In the rows, zero is written as 128.
Which row each row swaps with, under one turn or mirror:
q770: [127 170 129  90 142 139 121 126 143 122 127 122 146 109 123 158 154 151
 114 153 139 101]
q40: [115 134 113 112 129 131 113 144 116 120 126 119 169 125 135 160 157 105
 145 154 128 124]
q648: [154 165 107 117 120 119 122 129 149 112 164 158 151 103 115 157 138 174
 120 155 161 137]
q957: [ 93 168 107 130 131 106 141 164 119 134 140 139 134 117 117 140 127 106
 145 107 115 133]
q484: [142 103 120 153 110 142 132 163 141  99 152 140 154 126 141 137 121 135
 120 100 164 141]
q437: [153 138 111 118 118 110 114 133 149 104 135 145 153 132 145 176 166 154
 135 162 134 128]
q475: [145 124 129 136 113 125 125 139 185 104 137 142 130 125 128 142 126 137
 150 104 165 151]
q154: [127 127 108 118 109 103 133 156 153 107 128 143 140 145 151 178 170 138
 148 139 128 128]
q665: [107 136 118 115 130 113 116 146 119 117 127 116 168 127 131 159 151  99
 148 149 127 124]
q656: [137 140 120 138 110 130 120 145 138 123 187 127 178  98 115 168 128 164
 130 137 122 136]
q45: [145 120 132 144 113 128 125 143 171 102 145 148 139 131 132 141 125 145
 149 102 165 153]
q276: [147 142  94  92 146 125 146 162 113 100 114 139 144 104 121 148 154 100
 112 135 148 107]
q173: [143 159 136 114 134 144 124 146 126 122 150 108 164  96 117 172 142 169
 112 139 113 103]
q573: [132 129 137 129 116 123 128 133 185 103 126 145 124 134 129 141 127 134
 154 105 158 140]
q329: [140 109 118 155 113 131 125 165 149  97 150 144 159 122 135 138 124 144
 138 102 168 148]
q707: [155 165 111 123 123 115 127 127 148 115 163 161 144  91 115 148 127 174
 117 147 163 131]
q256: [151 149 133 130 125 135 127 148 120 124 182 112 165  90 111 163 137 171
 111 137 121 124]
q966: [141 140 129 131 112 120 124 140 138 123 191 123 165  94 114 166 126 166
 133 138 114 139]
q487: [131 170 126 124 133 140 131 144 110 124 140 107 151 116 112 157 144 161
  98 147 130  95]
q139: [144 149  98  88 142 122 152 162 116 109 113 145 132 106 125 149 160  99
 116 133 142 111]
q897: [157 121 143 128 114 132 151 165 160 113 150 120 119 103 115 155 130 138
 122  73 127 133]
q557: [ 91 152 111 116 122 107 125 154 118 131 125 123 152 132 126 153 139 108
 153 127 112 136]
q779: [146 167 107 119 119 109 136 125 144 122 178 150 136  94 111 145 121 172
 119 145 154 123]
q35: [ 94 163 109 121 121 105 128 156 123 126 131 131 149 132 121 155 132 103
 156 114 109 137]
q913: [152 108 137 141 107 135 125 150 166 104 145 146 140 137 126 130 129 135
 138 105 159 149]
q513: [139 127  92 113 144 129 143 176 102 108 124 140 158 105 126 139 149 107
 106 130 151 113]
q61: [144 133 105 113 138 134 142 173  93 102 128 140 160 107 130 138 155 103
 109 134 145 122]
q706: [ 94 167 106 122 119  95 145 160 119 133 138 130 134 108 122 140 120 107
 144 102 115 132]
q413: [151 148 124 132 125 140 125 140 122 119 176 117 167  87 113 159 135 173
 109 137 126 114]
q491: [127 161 104  78 129 102 153 156 140 120 117 150 114 110 115 157 156 110
 137 110 125 121]
q786: [149 124 141 132 110 134 154 165 164 109 147 130 122 108 115 155 129 141
 131  68 126 131]
q570: [ 90 167 105 126 123 103 143 163 118 135 139 128 141 122 121 148 131 108
 152 116 112 135]
q933: [145 116  97 148 133 137 139 173  99 103 144 140 165 108 123 127 131 124
 109 117 154 123]
q855: [127 125 115 122 111 115 140 163 168 106 121 133 123 141 141 174 168 137
 151 112 119 125]
q789: [146 156 129 117 129 152 129 147 124 122 164 105 155 102 118 160 135 166
 104 149 117 105]
q599: [133 160 107  81 135 101 148 156 129 112 119 154 115 113 116 159 158 102
 123 116 126 122]
q883: [147 128 136 122 120 134 152 168 162 108 134 117 121 118 127 176 144 143
 135  79 110 117]
q287: [145 155 141 104 135 139 137 142 122 136 153 106 154 105 124 163 148 159
 106 149 118 103]
q525: [147 104 119 155 112 135 128 163 142  96 146 141 155 123 129 131 124 135
 136 102 166 146]
q853: [120 179 109 134 122 111 149 150 128 133 167 155 132  99 103 130 103 144
 124 100 138 137]
q628: [137 181 113 130 123 111 143 146 137 120 171 152 134  87 106 122 117 167
 117 123 142 123]
q537: [143 134 104 121 112 112 116 146 149 114 129 143 147 129 146 183 171 153
 142 156 134 125]
q959: [143 134  98 103 143 133 144 171 104 110 115 136 147 106 128 140 154 102
 104 131 148 115]
q358: [143 182 111 131 127 119 133 138 145 118 165 161 135  82 111 133 116 162
 118 125 157 130]
q510: [150 157 105 116 124 113 123 125 145 109 155 162 151 111 126 159 145 172
 119 163 155 125]
q609: [138 141 119 137 112 123 123 142 131 125 191 127 172  89 109 163 128 164
 130 135 119 129]
q417: [141 152 100  77 141 118 149 159 125 105 116 157 118 105 117 153 161 110
 116 123 137 124]
q551: [134 131 122 139 111 119 158 175 151 114 121 118 114 141 128 161 145 134
 125  85 120 113]
q220: [ 97 142 114 123 126 110 122 148 129 131 133 118 168 125 132 157 145 103
 157 142 121 131]
q720: [110 171 108 142 124 112 153 160 120 131 155 149 133 102 105 130 105 127
 128  93 130 128]
q14: [148 127 131 119 108 130 157 175 165 117 141 115 119 126 124 160 134 145
 130  79 112 123]
q797: [140 182 107 129 122 112 140 137 135 124 173 160 138  86 108 137 112 160
 116 122 153 129]
q530: [126 169 138  82 142 127 122 122 152 116 115 134 125 113 125 145 145 134
 127 143 147 109]
q827: [137 117 136 121 111 124 151 170 153 119 130 115 108 126 130 168 146 141
 136  95 103 127]
q985: [166 119 139 113 124 144 147 158 158 104 153 141 124  97 108 140 131 128
 122  77 143 134]
q39: [128 157 146  92 127 115 132 125 176 107 117 136 115 123 125 156 134 137
 146 120 152 126]
q202: [144 128  95 124 136 139 140 178  98 109 126 140 161 109 123 138 141 104
 109 131 155 120]
q615: [101 171  99 130 127 101 144 165 118 136 142 136 133 114 110 138 117 114
 144 101 122 132]
q761: [126 164 145  89 135 126 127 129 169 120 113 133 113 121 123 153 145 138
 144 122 157 120]
q131: [173 117 144 105 125 140 145 152 162 103 153 134 125  99 113 144 131 133
 119  86 139 136]
q458: [168 128 131 110 127 141 147 156 167 103 152 134 118  92 106 139 128 138
 125  79 142 133]
q387: [154 105 103 152 124 140 138 170 120 102 147 136 164 110 129 124 126 128
 116 117 163 133]

q770 pairs with q855
q387 pairs with q853
q491 pairs with q40
q599 pairs with q665
q551 pairs with q487
q786 pairs with q413
q609 pairs with q985
q648 pairs with q475

